Each run below is a few steps of one of 6 hidden systems, one row a step.
path 1, N:
[[ -3  -4  23 -23  17   9 -19   2  10   5  -4  16  19  13 -13  15 -10 -11]
 [ 24 -18  -5  18  13   7   8 -20 -15  -4 -20  -1  -9  -9 -16  -1 -12   1]
 [  4  12  -8  -7 -11 -11  14 -10   5 -10  17 -21 -19   0  10 -12  21  11]
 [-21   3  -4 -12  -6   7 -18  18   5 -13   9  11   8   8   2  15   6 -15]
 [  3 -10  -8  17   3   0   6  10 -14  10 -19  15  14 -10 -10  -4 -18   6]
 [  9  14  14   3   1 -20  11 -15   0  13   9 -11  -3   0   9 -14   6  10]
 [ -9   1  13 -19   5  16 -11  -1  10  -7   7  -4  -6   8  -4  11   9 -19]
 [  5 -17 -15   5   0   9  -1   5  -9 -15 -16   7  -2 -10  -9   3 -15   7]
 [  6  13  -6  16 -10 -17  15  -3  -5   5  12  -4  -5   7  12  -8   2  11]
 [-18   3  14  -6   0   6  -7   9  13   3  12  -1   4   3   3   4  13 -13]]
path 2, N:
[[  0 -10   2  -3  -5   7  20  13   1  20 -11  11 -10   9   1  -4  -9  20]
 [  1   1  14   9   7  -3 -13 -17  14  -6  11 -10   7   9  15 -10  -8   7]
 [  1  -4 -10  -5   3  18   1   2   2  12  -8 -16  -6  -5   2  16   1 -23]
 [  3 -14  -9  -4  -3 -10   3   1  12  -6  -9   9  -3  -4  -1   4   2  28]
 [  2   7  -3  12  -9  -1 -12  -9  -6   4   6   1  -2  23  14  -8   4  -7]
 [  0 -11  -2  -5   1   8   3   8  15   7  -1 -10  16 -11 -11   0   9  -8]
 [  6   3  -6  -6   6 -16 -11 -12  -8   2 -13  12  -4  -8   2   7   0  10]
 [ 10   2   3  -2 -10   4  12  -2   1   4   8  -2  -3  26  -8  -8  10  -3]
 [ -6  -6   0   5   7  -1 -14  -3   5 -17   4  -3  12 -17  -2  -2   7  -6]
 [  3   9 -13  -8  -6  -5   4   5 -16  11 -12   5  -9  -4  -1   2  -3  -2]]
path 3, D, 10 rows:
[[  0  13  23  -8   5  -1  17   9  -5  10  10   2  11   7 -11  -7 -12  -4]
 [  2 -11   7   1   8   6 -12 -21  13 -21   6  -7  -6  -3  -2   2  14  -6]
 [ -1   6 -15   0  -4  -9  12   8 -21   2  -7   9 -10 -16  -5   9   1  -4]
 [ -5   0   9  14  -1  -6   5   0   9 -12  16   0   9  10   8  -7 -11  15]
 [ -4   7  -4  -3  -8   8 -15  -2  -7  10  -1  -6  -7   0   5  -8  18 -22]
 [ -6  -6   3  -3  10   9   7  12   0 -10  -3   5   1  -6  -7  16 -22  -1]
 [  7  -1   6  14   4  -6   0 -21   2   7   0  -5 -14   0  13  -8   4   7]
 [ -5   6  -3 -16 -10   4  14  16   2   6   8  -2  -2   6  -9   7  11  -6]
 [ -3 -13  -9   5   4   2 -16  -4  10 -16  -5  -3   3  -6  10   4  -9   8]
 [  6  10  -2   2  -2  -6   8   1 -15  23  -6   2  -3   4   4  -4  -3  -5]]
path 4, W:
[[  4 -14  -7  25   2 -24  16 -11  17 -11   8   2   5 -14   0   1  13  27]
 [-12  -6  22 -16   0  14   7  12   1  28 -10  10 -19  -8   0  -9  10   4]
 [ 11  -3  -8 -21  -3  10 -23  -3   7 -10  -5  -4  22  24  -8   2 -10  -4]
 [ 20  -4 -17  22   1 -17  10 -20  -5   7  -7  -5   0 -12   1  -1   7   7]
 [-10   2  23 -14   2   2  20  11   3   3  10   3  -8  -9 -16  -7  15   0]
 [ -2   8  -2 -16  -4  -4 -31  -4   1   8  -6   5  10  14  10  -1  -1  -3]
 [ 12  -7 -19  22  -6   1  12   0 -13  -3  -3   2   5   4 -11   3   0  -5]
 [-10   0  21   2  14  -9   5  -1  11  -1  11   1   5 -15  -4  -2   7   3]
 [ -3  14   0 -16  -3   6 -10   4 -14  13  -9   2  -8   6   9  -3  -9  -9]
 [  8  -3 -11  11  -4  -1   2  -4   1 -17   9  -4  11  16  -7   7  -2  -5]]
path 5, D (10 x 18):
[[ -7   2  21  15  16 -14   7  -5 -14  13  -4  24 -10 -12  -1   9   0  -3]
 [ -5   9  19 -14  -5   1   9   1   3 -18  18  -2 -16   9  -1 -14   4  11]
 [  3   2 -23   3  -6   5  -2  -2  -4 -17   4 -19  -2 -13   0   3   7 -15]
 [-12  -1  -4  22   4  -7   7   9  -5   7   0  15   5  -2   9  17  -9  -2]
 [-10   3  18  -2  -4   8  -6  -1   3   4   6   2 -12  11  15 -18   1   6]
 [  3   0  -4 -14   0  16   5   3   0  -4  -2 -19  -5  -5  -6   2  -3 -14]
 [  2 -10  -7  13   9  -6   7  -6   9   1  -2   0   0  -5   5  21  -6   3]
 [ -5   6   3  -3  -9  -6   3   1   1  13   2   8 -12  10   9  -6  10  10]
 [  0  -1  -6 -14  -6  11  -4   8   6  -9   1 -11   6   4  -1  -6  -5   2]
 [  7  -5  -7  10   7  -1  -6  -8   0   8  -8  -3   6  -5   4   7  -3  -7]]
path 6, W (10 x 18):
[[ -9  12  -9   6 -11 -16  -9  10  -7   2   4  14   6  13  20   3 -11  11]
 [ -8 -18   3  27   4  15  13   6   3   4   2   6  -3   5   0  14   1 -12]
 [-10  -3  13  -6  16   8 -15  -3   2 -14  -4  -7   2 -24   2  -5 -13  -3]
 [  8  14  -8 -11  -6  -5   8   0 -11   2  -3  -7  -7  12  12   1 -26  10]
 [  0  -8  -1  11  -3   4  11  -7  17  -7  17 -10 -10  12   4  11  16  -5]
 [-13  -7  -1  -5  -2   5 -16   4  -1  -8  -8   3 -11 -23   7 -12  11   3]
 [  5  -2  -4 -10  -6  -2   6  12  -1   0  -3  10   8  16  -3   0 -20  20]
 [  9 -14   5  17   7   5   4 -15  17  13   1  -9  -1   7   4  10   8  -3]
 [ -1  -2   1 -15   1   9  -2   2  -5  -8  -6  -9  -7 -25 -10 -12   7  -5]
 [  6  12  -3 -15  -7 -20  -1   0   0  -1   1   6   8  15   3   0 -10  20]]
path 7, K, 10 rows:
[[  3 -15  10  -6  -2   1  26   3  -6   0  -6  20 -24  -7 -27   1  24   6]
 [ -3  13   7  -8  -9  -3 -22   6 -11 -18   5   3  15   8   3 -34 -14  11]
 [  4  12 -14  19   2  -5   8  -1 -10  -2  14  -9   8   5  -1  22  -1 -30]
 [-10 -15   6  -4   9  -7   5   0   9 -13  -4  20 -10 -22  -9  13  12  16]
 [  5  13   8  -3  -5   7 -11  -8 -24  -4  -6   3 -16  12   8 -26 -13   0]
 [  0   6   5   7   8  -2  14   3  11 -11  21 -15  17   6  -1  15 -14  -9]
 [-11 -11 -12   6   0  -5 -13  -6   5  -5  -9   7 -17 -19  13  12  16   2]
 [  6   5  14  -8  -1   7  19  -1 -13   6  -3   3 -17  11  -3 -11 -17   9]
 [ -4   3   3   3   4  -2 -16  -4  18  -8  11  -9  22  10  12   1 -11  -1]
 [ -2  -8 -11  11   0  10   7  -1  -3  10  -8  -6 -16 -14   3  14  11 -14]]
path 8, T (10 x 18):
[[  2  -5  -6 -13   5 -19   4  -2 -11 -11 -18  27 -21 -13  -4  13 -10  29]
 [ -3  11  22  11  -5   3   8  -7   7  15  18  -6 -14  30  22 -15  -5   5]
 [-14  -8 -10   3   0  25  -7  23   8  -1   0 -10  23 -10  -4   8  -7 -23]
 [ 11  -3 -17  -8   6 -20  -7 -10 -10   9 -27  17  -5 -13  -3  15  -3  15]
 [  7   6  21  -4  -4   5  21 -10   5   5  13  -5 -22  29   4  -5   1   4]
 [-15 -12  -1  -1  -2  22 -19  11  18  -4   2 -16  15 -10   4 -10   3 -11]
 [ 13   0 -27  -1  -5 -22   5   2 -10   8 -15  11   9 -11  -8  10  -1  13]
 [  5  -1  31  -2   8  -2  15 -13   7   2  10   9 -15  24  -5   1  -1   8]
 [-10  -3   0   4  -7  21 -18   6   3   4   2 -13   9  -5   5 -21  12 -19]
 [ 11   4 -24 -14   0 -18   4   6  -7  -7 -11   1  15 -16 -11  10 -10   9]]
path 9, T:
[[  6 -13  17   0   2  -3  -1  -2  12   9   2  20  20  21 -22  -4  14   4]
 [ 13  -2   7  -3   0   5  -5  -6  -8  12  -7  -3  14  -3 -20 -26  11 -11]
 [ 17   9   0 -21   4 -14   5  -9   5  -5   4 -12  11 -13 -17  -6   8   1]
 [  4  -5   2   6  -2 -10  -2 -14   9 -18  13   0  -4   3  -7  -3  26   1]
 [ -7  -1   2  11  -8   0   4  10 -10 -15   7   3   4 -10 -10 -21   5   1]
 [ -1  13   6   6   7 -20  -3  -4  -5  -2   6   2  15 -15   4  -4  -7   3]
 [ -1   9   4  10   5  -6   3  -8  -7  -4  11   2  -6   5   1  11   7 -18]
 [ -8  -1   3  -2   3  11 -10   1 -10 -19  -1   0 -11  -9   1  -5  -6  -8]
 [  0   9 -10   3  -1  -9   1  -4  -4  -1  -1  -7  -6 -10  15   0 -10   8]
 [-10  -2   5   7   3   1  11   3   7  -5  10   3  -6   7   6  17  -4  -2]]
path 10, X, 10 rows:
[[ -1  -9  -6 -15   4  -7  -6  12  -4  24 -31   7  13 -40  -4 -21  -7  27]
 [ 19  16   9 -22   0  -2   7 -18  -6   0   1  -3 -19  44   5  11 -27   6]
 [-11  -7   4  32   5  23  -2  -7   4 -18  21 -20  -5 -10   2  -1  19 -38]
 [ -6 -16 -19 -10  -8  -3  -1  23  12  18 -22  -1  18 -35   1 -15  -1  31]
 [ 13  15   4 -16  -3 -11   7  -6  -7  13   1  15 -12  50   7  23 -21   8]
 [-13  -4  18  28  10  22 -10  -6  -5 -17  19  -5   1  -3  -8  -3  19 -47]
 [  5 -18 -15 -12  -3  -5  -6  10  10  12 -25  -5  20 -40  -8 -26   3  30]
 [ 17  15   3 -25  -5 -13  20  -9   0  12   3   5 -20  46   9  23 -14  15]
 [-21   0  14  28   4  20 -13  -3   0 -24  27  -5  -3   1   0   3  24 -43]
 [  1 -17 -22  -3  -7  -8  -6  16   2  10 -25   4  26 -41 -10 -24   5  27]]
path 11, X, 10 rows:
[[  5 -10  15   7   0   7  10  -3  -9  -6  -7  20 -17  26  -1  -7 -19  21]
 [  3  18  14  19   6  -3   3  -7  -4   6  19 -19  13  -1   5 -15  -2 -20]
 [ -2  -5 -16 -22   4   4 -10   5   7   3 -15 -11   5 -30  -1  13   4  -4]
 [  4 -14  -3   0  -8   6   5  -3   3  -2  -8  12 -21  26   6   7  -7  22]
 [ -7   9  13  24  -2   4  10   5  -5   3  20  -4   9  10   1 -11   2 -18]
 [  0  -2 -12 -12   5  -5 -16   4   5   7 -12  -5  21 -23  -5   1   1  -3]
 [ 11  -8  -3 -13  -2   2   4 -10  -3   5 -14  11 -22  17  -2   9  -3  13]
 [ -7   3  19  16  -1  10   8  -1   2  -6  21  -6  -3  12   0 -13   5 -13]
 [ -2   3 -15  -3  -2  -8 -11   6   4   7  -5  -8  20 -25   1  -6   7   2]
 [  7  -4  -5 -17  -2  -5   6   1   0   3 -10  14 -13  14  -4  19  -7  11]]
path 12, K, 10 rows:
[[-19  31 -19   7 -30 -21  17  23 -25  -5  21   9 -20  -5   9  -7  25  -4]
 [-13   2  -1  -3  -5  -9   6  24 -11 -23   4  37   7  24  -9  27 -24  11]
 [  1 -16   5  38  16   8 -24 -17 -18 -19 -11  19   3  -2  -1   3 -17 -13]
 [  1  10  27  -1  26  -2  15 -14 -10  -8   6 -12 -13 -34  -6   0 -10 -11]
 [ -2  14   1 -27  -2 -11 -14 -17  10 -26  13 -14 -19   4  16   4   4   8]
 [ -2  -9 -13  20 -14  16  21   3   3 -11  10 -11 -22  18  12   5  -3   4]
 [-18  -3   3  12   4  -5   4  16   8   8  -3   8   6 -13  20   1 -21  21]
 [  3   5   6  -6  11   4 -15 -13  -7  20 -12   4 -10  11  14  16 -13 -12]
 [  8 -19  11  -5  13  16   6  -9  20  -6   1 -15   1   0 -11   5  -1   0]
 [  1   1 -10   1  -8  -1  -8  -5   5   8  -5 -16  -4 -17  15 -20  10   8]]

Which system made each of these runs?
path 13, 2 rows:
[[  5 -11  -2  12  -3 -13  -6 -10  -3 -19   4  10   5  -9 -15 -22  22  13]
 [  0  14  12  11   0 -17  15   1 -10  -4  15  -1  10 -11  -9 -21   1   4]]
 -> T
path 14 (2 x 18):
[[  5 -11  12  -3  21  21  14  -7   2  -3  -3 -13  -8 -12 -16  17  -6 -23]
 [ -8 -13   3   2  -3  10 -11  -4  19  10  -8 -10 -10  -9  24 -19   2  19]]
 -> X
path 15, 2 rows:
[[-20   3  13   2  -3  11  -2  17  -5   0  11  15   4   1 -13   4  19 -29]
 [ 10   7 -10 -11   2  -7 -28  -8 -21 -11 -16   4   8 -10  -2 -13 -16   2]]
 -> T
path 16:
[[  2  11   7   4  -1 -16   5  10  -7  23   0  12  24   7  -1  -9 -12   7]
 [  8   9   6 -16  14  -1 -15 -14  -5   0  -3   1   1   5  -6  15   0 -22]]
 -> X
path 17 (2 x 18):
[[-14   5 -11  18 -10 -23  28  32  -4 -12  25  17  28 -15 -32  11  29 -10]
 [ -5   3  12 -14  19 -40 -32 -14   6  -3 -10  36  17 -12   0  12   1  24]]
 -> X
path 18:
[[ -4  10 -25  -9 -26 -10  -6   9 -11 -12   6   7 -10   6  -1  -3  28  -2]
 [ -1  -3  -5  10 -11  -2  22  20 -14  -8   3  20   8  15 -17   0 -11   8]]
 -> K
path 19:
[[ -5   9   6  14  20 -33 -18 -21  -1   8  -3   9   2 -31  19   6   3   7]
 [ -3  16   4 -28  -4   7   9  10 -28 -14  -9   6 -29 -13  -7  -8 -15  -1]]
 -> X
path 20, 2 rows:
[[ 16   2   9  13  12 -20  -2 -26  -9   4  -6   3   5 -12  -3 -17  -2  11]
 [ -4  15  12   0   0  -1  18   1  -3  -3  22 -13  -6  -3  -7   0  15 -21]]
 -> T
path 21, 2 rows:
[[ 16  -7  15  25   4  -3  24 -32  -1 -23  16 -13 -25  -1  -5 -18  13   9]
 [-18  15 -17  -6 -15 -11  18  24   0  -3  19  -5  -2 -21  -6  10  33 -15]]
 -> D
path 22, 2 rows:
[[-13 -12 -16  27 -15  27  -7  19  -1  24  -7  -9   6  -4  15 -11   7 -19]
 [  8   4   0 -25  10 -16  18  14   1  28 -17   5  17 -18 -14  12 -14  12]]
 -> K
path 23, 2 rows:
[[ 11   1  -4  24  29 -10  -3  -4  -8  -1 -11  -7  46 -26   0   8 -56   0]
 [  8   7  17  -1  27 -23 -12 -44   6  14  -1   1 -23 -13   7  24  36 -20]]
 -> K
path 24, 2 rows:
[[-13 -19  35 -13   7  28  22  22  24  21   1  -1   4  -2 -16  -9   0   5]
 [  6   0   3   0  21  -4 -29 -28  -7 -20 -14  -5  -9 -12  21  -1 -36  13]]
 -> N
path 25 (2 x 18):
[[ -6   6  -1   3  26   7 -12 -10 -19 -21  -5  -6 -10 -29  -1  26 -17 -34]
 [ -1 -22   1   8   7  16   2  -4  -1  -8 -22  -3 -21 -28  11 -19 -21  28]]
 -> X
path 26 (2 x 18):
[[  0  15   6   3   6  -7  37   3 -22  26  -8   5 -41 -13  17  11 -20   9]
 [-13  -2  21 -13  -1  26  -6   1  26 -29  27 -12  -5  33   0   7   5 -17]]
 -> W
path 27:
[[-14  20   6  11  -8 -18  10  20 -16  49   3  17  10 -15   1 -11  29 -17]
 [  6  21  14 -33  10  -5 -20  -3 -12 -22   6  12  20  23 -21  13 -22 -18]]
 -> T
path 28, 2 rows:
[[  0   0 -14  14 -15  -6   2 -12  -3  -5   5   7 -36  25  18  12  18   4]
 [-16  -9  11   1  -5  28   7  26   2 -17   4  -3  -1   2   3 -15 -27   7]]
 -> T
path 29:
[[ -1   9  26  -5  -9  14   8   1   0   7  19  -8  -5  24  -8 -27  16 -13]
 [ -7 -14  -8 -12  11  17  -8   3   7 -24  -5 -12  -2 -29 -11  14   4 -14]]
 -> D
path 30, 2 rows:
[[-23  18   6  10 -25  -4   9  12  15   7  33 -18 -14   3  26 -27  37   3]
 [-24   3   4 -30   8  13 -37  26   9   4 -10   8  30  -9   6  11 -18 -12]]
 -> N
path 31:
[[ -2 -13  -4  12  -3 -10  14  -1  15  -3  13  21  -4  27  -6  33  22   1]
 [-19 -19   8  10   0  21 -11  16 -11  -7 -15  19  -6 -16  -2 -23  -4   6]]
 -> K
